Here are some numbered points:
[ 13  15 -19  43  -8 -40 -34 -35  36  -3  -3  20 -27  20   9 113  -1 -12
  61 -37 -11  21  30 -51 -18  31  16   8 -66  16  55  59 -64  11  96  17
  27  -4 -52  85 -45 -11 127 -13 -61 -60 -34  24] 0
[  7   5   0   7   0 -19  -6 -15   9  -8  -6   4  -8   3  -3  36  -1  -6
  19 -14  -9   7   5 -10 -12   2   3  13 -28   5  21  28 -14   3  35   6
   4  -3 -18  41 -21 -15  43  -7 -15 -19 -16  15] 1
[  7   5  -6   8  -4 -39  -8 -37  25  -7  -6   3 -13   3  -5  53   0 -11
  32 -23 -10  13  15 -26 -17  13   9  28 -51   2  42  50 -24  20  62   6
  -1  -8 -33  69 -29 -26  79 -10 -25 -33 -24  33] 2
[ 14  22 -17  27  -7 -55 -11 -55  48  -9 -10  13 -14  26  -7  74   1 -13
  63 -44 -17  21   4 -44 -16  47  28  48 -83   4  63  65 -56  31  97  19
   5 -17 -51 118 -39 -26 127 -22 -37 -58 -44  42] 3
[ 15  21  -5  11  -3 -53   3 -52  35  -3  -7   6 -15  14  -6  57  -5  -9
  41 -40 -19  18  13 -48 -23  33  21  47 -81   0  61  51 -40  31  89  15
  -4 -21 -42  99 -36 -24 112 -14 -28 -45 -36  46] 4
[ 16  17   4   7  -1 -35   7 -34  24  -7  -7   9  -9   9  -2  29   0  -5
  23 -24  -8   9   1 -24 -10  16  13  23 -49   3  35  30 -30  15  49  10
  -2 -14 -30  55 -20 -12  60  -6 -22 -28 -27  20] 5
[ 16  16   4  10  -2 -26  11 -27  16  -5  -5   8  -5   6  -3  18   0  -5
  14 -16  -9   2  -3 -15 -14  15  14  17 -38   6  28  18 -25   5  32  10
  -6  -8 -23  42 -16  -3  44  -9  -7 -19 -21  16] 6
[ 14  14   5  14   0 -23  10 -30  11  -4  -6   6  -5   6   1  27   3  -7
  20 -16  -9   3  -7 -12 -11  18  17  16 -34   5  27  19 -26   4  29  11
   1  -1 -21  38 -17  -1  47  -5  -9 -22 -21  12] 7
[ 27  41 -15  37  -6 -53   4 -72  42   3  -3  11 -11  32   6  44  13   2
  39 -42 -27   3 -31 -45 -20  69  53  49 -77  -8  75  45 -56  31  81  13
 -11 -15 -51  87 -36   5 127  -3 -22 -54 -54  37] 8
[ 15  14  -3   7   1 -28   8 -31  14  -7  -8   2  -4   6   1  21   5  -3
  15 -18 -13   2 -11  -9 -14  11  22  32 -39   3  29  34 -17   9  32   0
  -4 -11 -24  49 -17 -13  50  -7  -2 -25 -23  28] 9
[ 17  19   0   9   1 -34   7 -37  17  -7  -6   1  -2   7  -6  21  13  -6
  20 -28 -20   3 -20 -20 -11  21  28  41 -42   5  40  33 -25  18  46   3
  -3 -15 -31  63 -19 -15  61  -6  -4 -30 -28  34] 10
[ 34  36  -4  19  -1 -46   6 -47  42  -6  -6   8  -4  23   4  17  28  -5
  32 -40 -22  -8 -53 -39 -12  42  51  61 -57   1  63  40 -53  28  78  14
 -14 -22 -52  77 -16  -2 101  -8  -1 -49 -56  49] 11
[ 30  28   6  20  -4 -53   5 -51  35  -8  -9   6   7  18   9  14  26  -4
  29 -44 -26  -3 -51 -30  -9  30  51  71 -45   2  63  56 -49  31  81  -8
 -11 -15 -52  85 -15 -20  92  -6   1 -57 -54  52] 12
[ 43  46  -8  40  -5 -61  11 -74  69   6 -11  13   3  29   2   1  38  -4
  47 -69 -45 -17 -87 -46 -20  80  79 100 -70   0  98  70 -72  58 127   7
  -8 -30 -63 113 -30 -23 127  -3  19 -79 -84  68] 13
[ 18  17   8  11   2 -30   7 -29  23  -7  -5   4   3   9  -4   9  15  -1
  22 -31 -16  -7 -41 -13  -9  17  36  47 -27   3  46  38 -27  20  52  -3
   1 -14 -29  53 -16 -13  52  -1   7 -29 -37  32] 14
Which five points above are nearest to each new point by angle, seen from the average point of the numbered points? Their numbers follow each, nearest first.
[  6  17   8   5  -3 -21 -23  -3  49 -10  -3  18  22  12  -7  -3  30 -13
  31 -34 -14   1 -37 -20  -1  32  26  27 -16  -1  50  33 -45  34  89  -3
  16 -26 -32  45  -6  -7  69 -10  -3 -22 -42  20] 14 10 6 1 7
[  16   -5  -31   66    5   28  -11  -29  -42    7    0   -7  -47   -1
   70   75  -30   12  -22   48    9   -5   29   30  -22  -10   -5  -39
    8   10  -38    6    5  -35 -105  -21   12   85    0  -28  -22   11
    1   12   -5  -42   21   -4] 7 1 9 6 5
[ -53  -72   24 -127    6  -25  127   13 -125   12   -3  -93  -37  -51
  -61 -111  -68    9  -88   37   33   71  127  -24   46 -127  -98   31
  -53  -43 -113  -87  127    5 -110   16 -127  -76   96  -60  114  -29
 -127   -4  -62  126   99   22] 5 9 6 10 1
[  5   3   9  10  -1  -3 -23  13  15  -5  -2  10  18   2 -19   7  19  -2
  21 -23  -6 -24 -53  17  -9   3  16  22  22   4  26  27 -11   2  34  -8
  27   2  -4  19 -23 -24  18   8  24 -17 -10   6] 14 9 1 10 7
[ -17  -74   63 -119    7  -67  127  -49 -114    6  -12  -64  -94  -27
  -69  -61 -101    4  -56    8   37   36  127  -39   25 -127 -116   34
 -116   -3  -94  -43   96  -17  -94   28 -127   -7   92   14   63  -89
 -127    6  -72   31   80   59] 5 9 6 1 10
[  8 -34  42 -10   4 -19  53  -9 -30  -1  -7 -10 -27  -5 -30 -14 -34   3
  -9  -6  23 -33  17  19  -8 -76 -44  24 -12  15 -24  15  19 -22 -41 -12
 -23  41  44  19  -5 -79 -68  19   6 -34  28  32] 9 1 6 7 10
[   0    5    7   23   -2   10  -58   40   31   -5    2   16   39    8
  -25    4   34    1   32  -31   -1  -48 -101   32   -6   15   22   25
   60    6   35   37  -16    0   42  -20   54   14    5   12  -31  -33
   28   16   44  -24   -3   -1] 14 10 1 9 7
[   9   15    8   32   -6  -14  -73   32   55   -7   -1   21   50   17
  -39   14   58    1   66  -69  -19  -62 -127   15  -14   32   52   62
   60    6   75   69  -38   28  112  -24   67   -4  -19   48  -53  -51
   75   17   55  -50  -28   21] 14 12 13 11 10
[  4 -20  20  12   0  -1  12   5  -4   0  -2   0  -2   0 -17 -14 -13   3
  -6  -2  19 -44 -28  32  -8 -26 -21  22  20  13 -13  17  15 -17 -45 -24
   4  46  34   8 -13 -64 -34  21  29 -29  27  21] 9 1 7 6 10
[  2   4   6  25  -2  10 -42  29  21  -1   0  16  25   6 -22   9  20   1
  23 -24   2 -43 -78  33  -8  16  12  13  45   7  25  24 -10 -10  19 -11
  47  22   8   7 -31 -24  19  15  39 -19   3  -8] 14 7 1 9 10
[ -8  10 -18   8   2  44 -34  30 -19   1   9   7  -3  -5  42  15   4   0
 -20  40   4  24  34   6  11   4  -7 -76  28  -1 -32 -42  -3 -24 -32   7
  24   4  -6 -66  23  77 -14 -15 -19  33   4 -56] 7 6 1 5 9
[   9   10  -60  120    4  100  -73   21  -54   18   16    6  -43    4
  127   91  -17   24  -47   94   23  -22    7   62   -7   21   -5 -122
   86   10  -79  -45   -1  -71 -127  -31   70  127    9 -127  -14   93
  -14   15   14  -33   43  -75] 7 1 6 9 5
[   4    3   10   23   -4    0  -60   31   39   -8   -2   15   40   10
  -33    7   40    0   45  -46   -7  -53 -106   23  -11   14   29   45
   57    7   49   53  -23   16   68  -23   55    9   -6   32  -41  -52
   40   18   46  -39  -14   17] 14 10 9 1 7
[  1 -27  17  12   3   0  41 -11 -18   7  -2  -3 -18  -3 -14 -20 -34   7
 -19   8  27 -41  -2  34  -6 -25 -38  15   3  10 -31  -1  32 -28 -90 -18
 -16  61  51  -4  -8 -64 -56  26  26 -24  43  18] 9 6 7 1 10
[ 11 -29  38 -13   5 -24  68 -22 -35   1  -6 -11 -36  -6 -25  -9 -39   2
 -13  -4  17 -19  36   8  -7 -69 -40  18 -31  12 -25   4  16 -23 -41  -1
 -34  32  36  19  -1 -60 -66  13  -6 -24  22  27] 9 6 5 1 7
[ -21   29  -53   36    5  113  -69   70  -39   17   25   19   -3   -6
   95   23    7    7  -53   91    9   40   54   20   31   42  -10 -127
   74   -7  -76 -121    0  -61  -94   28   59   19   -1 -127   48  127
  -41  -25  -21   85   24 -127] 7 6 1 5 9
[  7  22  -3  13 -10 -31 -35  -5  65  -5  -1  17  37  17  -2  -2  26 -12
  35 -34 -13  -9 -52 -21   1  51  33  33   0   4  57  41 -45  29  88  -4
  22 -27 -36  52 -20 -17  86  -5  10 -34 -39  25] 14 12 11 13 10
[  3 -26  35 -20   4 -14  49  -4 -28   0  -4 -12 -17  -7 -27 -26 -24   3
 -16  -3  18 -24  10  17  -1 -62 -34  22  -9   9 -26   2  26 -20 -44  -9
 -28  26  41   7   5 -56 -68  12   8 -14  27  21] 9 6 1 10 7
[  3 -28  43 -19   3 -10  37  14 -23  -1  -4  -9  -8  -5 -35 -35 -16   3
 -11 -10  22 -40 -14  25   2 -71 -37  27  10  12 -22   8  23 -22 -35 -18
 -15  31  49   3   5 -68 -73  16  19 -18  28  21] 9 10 6 1 7
